Look-ups in named tables: a row name and a column name give one cell, copied from the table.

Rak
|  | Malovap | Loguse | Tibusor | Dunubug | Redemev | Rin | Malubip | Burev | Gov | Bod |
|---|---|---|---|---|---|---|---|---|---|---|
| Buzik | 191 | 158 | 228 | 170 | 156 | 183 | 161 | 137 | 36 | 152 |
| Vum | 172 | 120 | 151 | 44 | 43 | 13 | 61 | 147 | 132 | 126 |
| Nagekog | 154 | 147 | 168 | 145 | 136 | 159 | 143 | 131 | 88 | 139 |
| Tolaza | 104 | 97 | 95 | 116 | 126 | 77 | 115 | 126 | 172 | 124 |
| Zifib | 159 | 129 | 162 | 127 | 115 | 127 | 133 | 122 | 93 | 116 |
| Pif | 191 | 156 | 229 | 174 | 157 | 186 | 166 | 132 | 33 | 147 |
| Sudob | 89 | 62 | 70 | 92 | 109 | 5 | 94 | 122 | 213 | 116 |
| Voneniz | 122 | 126 | 121 | 127 | 128 | 119 | 126 | 130 | 141 | 136 |
| Nuzulok | 130 | 132 | 132 | 128 | 128 | 129 | 127 | 132 | 128 | 136 |
| Nata | 185 | 173 | 218 | 147 | 142 | 167 | 138 | 155 | 57 | 176 |
| Pazinu | 164 | 162 | 187 | 141 | 136 | 162 | 136 | 146 | 79 | 160 |
| Fiviluf | 166 | 140 | 186 | 159 | 146 | 168 | 156 | 124 | 68 | 128 |
| Tapu | 127 | 133 | 131 | 129 | 133 | 127 | 126 | 136 | 133 | 145 |
| Nelug | 185 | 191 | 220 | 124 | 130 | 152 | 113 | 179 | 70 | 209 |

What is the Burev of Vum in Rak?
147
What is the Malubip of Nuzulok in Rak?
127
What is the Tibusor of Buzik in Rak?
228
What is the Dunubug of Nata in Rak?
147
What is the Rin of Tolaza in Rak?
77
What is the Gov of Zifib in Rak?
93
What is the Malovap of Nuzulok in Rak?
130

Lolepo =
,Zimem,Didug,Dur,Ligonim,Nutila,Lipogun
Nalur,-68896,-4565,37905,-87681,-14991,-74521
Zeduv,-42747,-8413,17086,-58189,-11785,-55700
Bizo,-34031,-45606,-32561,-40041,10655,19584
Dadopa,-68896,-68692,-26155,-12818,-83916,-41062
Tanov,-42747,-5848,12281,-58189,-18197,-47335
Mariso,-49284,-22521,-10140,-21892,-3771,50953
Kuz,24805,9543,-59787,-28698,-39035,-20149
Nepo,-66717,-2000,-35764,52971,25081,-68248
Vub,-60180,-23803,-35764,12137,10655,-55700
Safu,31343,-36628,-5335,18943,-29417,-20149
Denabu,29164,-34063,-6937,-6012,-32623,-26423
Toseko,-40568,-3283,15484,-60458,-18197,-49426

Tanov, Lipogun => -47335
Tanov, Ligonim => -58189
Bizo, Lipogun => 19584
Denabu, Lipogun => -26423
Nalur, Lipogun => -74521
Denabu, Ligonim => -6012

Devare
         Sapuf   Foso
Mukanaf  38663  93285
Migonul  41985  70327
Pegozi   39388  61797
Gezupar  49704  11842
Dutagan  37612  45313
Sevapal  42297  76787
Guk      48838  54400

Guk, Foso -> 54400
Migonul, Sapuf -> 41985
Guk, Sapuf -> 48838
Gezupar, Foso -> 11842
Pegozi, Sapuf -> 39388
Dutagan, Sapuf -> 37612
Which row has the largest Sapuf? Gezupar

Zakobuv:
	Fol	Lukin	Pog	Mif	Sef	Fev
Nazed	51	72	69	25	55	23
Datel	29	48	48	65	33	56
Gereki	65	52	63	28	67	41
Duroreb	43	74	67	30	48	23
Buza	10	67	52	66	17	41
Sebi	65	30	51	46	65	65
Ramegu	21	30	35	87	24	78
Vogovof	33	77	65	37	39	23
Vuf	52	5	32	79	51	96
Rizofis	38	30	41	72	40	73
Teg	89	42	66	14	89	45
Vineris	61	18	43	59	61	79
Fipina	64	39	55	40	65	56

What is the Mif of Teg in Zakobuv? 14
What is the Fev of Nazed in Zakobuv? 23
What is the Sef of Ramegu in Zakobuv? 24
What is the Mif of Ramegu in Zakobuv? 87
What is the Fol of Gereki in Zakobuv? 65
What is the Lukin of Vogovof in Zakobuv? 77
What is the Fol of Fipina in Zakobuv? 64
Row with the largest Fol: Teg

Gulelo =
fields: Tonuz, Kufom, Tisuke
Fatab: [206, 94, 110]
Datemos: [216, 105, 145]
Zun: [228, 64, 99]
Lil: [217, 130, 181]

What is the Kufom of Datemos in Gulelo?
105
What is the Tonuz of Lil in Gulelo?
217
What is the Tisuke of Fatab in Gulelo?
110
What is the Tisuke of Zun in Gulelo?
99
What is the Tonuz of Datemos in Gulelo?
216
What is the Tisuke of Datemos in Gulelo?
145
What is the Kufom of Fatab in Gulelo?
94
What is the Tonuz of Zun in Gulelo?
228
What is the Kufom of Lil in Gulelo?
130
What is the Tonuz of Fatab in Gulelo?
206

Gisip =
         Mipozu    Zis   Bori
Fonur      -640  -1716  -2379
Fepib      2085   6001   3081
Ripiv      1427   2657   3394
Zes        3348   -895   -736
Gisif     -4777  -1584  -3296
Filed      2651   2213  -1819
Viregez   -6632  -1672  -1070
Zizu      -2883   2238    294
Zat        1672  -2237    518
Lufepu     -786  -2973    759
Dulilim    -240  -1264   1834

Bori of Lufepu is 759
Mipozu of Zes is 3348
Zis of Lufepu is -2973
Zis of Dulilim is -1264
Zis of Filed is 2213
Bori of Fepib is 3081
Mipozu of Zat is 1672
Mipozu of Viregez is -6632
Mipozu of Zizu is -2883
Bori of Gisif is -3296
Zis of Fepib is 6001
Zis of Fonur is -1716
Zis of Zizu is 2238
Mipozu of Fepib is 2085
Zis of Ripiv is 2657
Zis of Gisif is -1584
Mipozu of Ripiv is 1427
Bori of Zes is -736

Tunoni =
	Komalak	Reri	Kos
Moz	0.5	0.8	-2.7
Nuf	-1.7	6.9	3.1
Muvoleb	-0.4	1.9	-1.0
Zozaru	0.0	-1.2	-2.3
Gipu	2.9	-9.3	-9.7

Moz, Reri: 0.8
Zozaru, Komalak: 0.0
Nuf, Kos: 3.1
Muvoleb, Kos: -1.0
Gipu, Kos: -9.7
Nuf, Reri: 6.9
Muvoleb, Reri: 1.9
Moz, Kos: -2.7
Gipu, Reri: -9.3
Nuf, Komalak: -1.7
Muvoleb, Komalak: -0.4
Gipu, Komalak: 2.9
Moz, Komalak: 0.5
Zozaru, Reri: -1.2
Zozaru, Kos: -2.3

Tedipe.csv
,Mas,Viso,Fitaz,Fim,Risu
Leso,65.07,43.20,37.09,58.17,30.25
Gebo,38.28,57.23,42.22,57.93,36.58
Misos,53.82,42.57,24.91,44.91,34.42
Nes,50.34,29.91,40.23,50.40,29.95
Zakove,49.12,15.95,39.08,38.83,34.00
Zapa,45.78,6.11,90.12,26.13,43.24
Loref,37.30,30.34,34.04,22.41,42.39
Lupilus,53.04,56.13,36.35,67.60,31.11
Lefa,35.34,54.79,33.69,39.26,39.88
Let,1.51,80.59,23.25,51.05,50.69

What is the Fim of Lefa in Tedipe? 39.26
What is the Mas of Lupilus in Tedipe? 53.04
What is the Fitaz of Zapa in Tedipe? 90.12
What is the Viso of Nes in Tedipe? 29.91
What is the Fim of Misos in Tedipe? 44.91
What is the Fim of Zapa in Tedipe? 26.13
What is the Fitaz of Lefa in Tedipe? 33.69
What is the Fim of Loref in Tedipe? 22.41
What is the Fim of Nes in Tedipe? 50.40
What is the Viso of Lefa in Tedipe? 54.79
What is the Mas of Lefa in Tedipe? 35.34
What is the Mas of Zakove in Tedipe? 49.12
What is the Viso of Leso in Tedipe? 43.20
What is the Fitaz of Lupilus in Tedipe? 36.35
What is the Mas of Gebo in Tedipe? 38.28
What is the Mas of Leso in Tedipe? 65.07
What is the Viso of Zakove in Tedipe? 15.95

Durida:
,Vekave,Dakefif,Dozu,Keniso,Minefip
Tavesi,46.53,40.94,44.12,34.20,11.59
Vurufeb,42.45,55.82,5.29,31.42,44.16
Vuz,45.54,78.81,9.56,39.95,77.32
Vapup,9.37,38.73,41.92,44.91,5.07
Nuza,30.92,8.45,90.22,42.13,16.38

Nuza, Dakefif => 8.45
Nuza, Dozu => 90.22
Nuza, Minefip => 16.38
Vuz, Vekave => 45.54
Vapup, Dakefif => 38.73
Tavesi, Vekave => 46.53
Nuza, Keniso => 42.13
Vuz, Dozu => 9.56
Vapup, Dozu => 41.92
Vuz, Keniso => 39.95
Vapup, Vekave => 9.37
Vapup, Keniso => 44.91
Tavesi, Keniso => 34.20
Vurufeb, Dozu => 5.29
Nuza, Vekave => 30.92
Vuz, Minefip => 77.32
Vurufeb, Dakefif => 55.82
Vurufeb, Minefip => 44.16
Tavesi, Dakefif => 40.94
Row with the largest Vekave: Tavesi

Folo:
|  | Sabomas | Zek | Kogu | Fenir | Kome | Zugep | Dol | Div | Lom |
|---|---|---|---|---|---|---|---|---|---|
| Mapesok | 0.1 | 0.0 | 0.1 | -0.2 | -0.8 | 0.3 | 0.1 | 0.1 | 0.1 |
| Kap | 0.4 | 0.0 | 0.2 | 0.5 | -0.7 | 0.1 | 0.1 | 0.1 | 0.2 |
| Gatugo | 0.0 | 0.3 | 0.0 | 0.1 | 0.4 | 0.1 | 0.1 | 0.1 | 0.0 |
| Fus | 0.4 | 0.2 | 0.1 | 0.1 | 0.1 | 0.1 | 0.1 | 0.1 | 0.1 |
| Gar | 0.1 | 0.1 | 0.4 | 0.0 | -0.8 | 0.1 | 0.1 | 0.1 | 0.2 |
| Lev | -0.1 | 0.1 | 0.3 | -0.5 | 0.0 | 0.5 | 0.1 | 0.1 | 0.0 |
| Zab | 0.1 | 0.4 | 0.1 | 0.0 | 0.8 | 0.2 | 0.1 | 0.2 | 0.1 |

What is the Fenir of Lev in Folo?
-0.5
What is the Dol of Gatugo in Folo?
0.1
What is the Fenir of Kap in Folo?
0.5
What is the Zek of Lev in Folo?
0.1
What is the Kogu of Mapesok in Folo?
0.1
What is the Zugep of Zab in Folo?
0.2
What is the Zek of Fus in Folo?
0.2
What is the Fenir of Zab in Folo?
0.0
What is the Zek of Mapesok in Folo?
0.0
What is the Lom of Gar in Folo?
0.2
What is the Zek of Zab in Folo?
0.4
What is the Div of Zab in Folo?
0.2
What is the Kogu of Fus in Folo?
0.1
What is the Kome of Lev in Folo?
0.0
What is the Fenir of Gar in Folo?
0.0
What is the Sabomas of Zab in Folo?
0.1
Which row has the largest Fenir? Kap

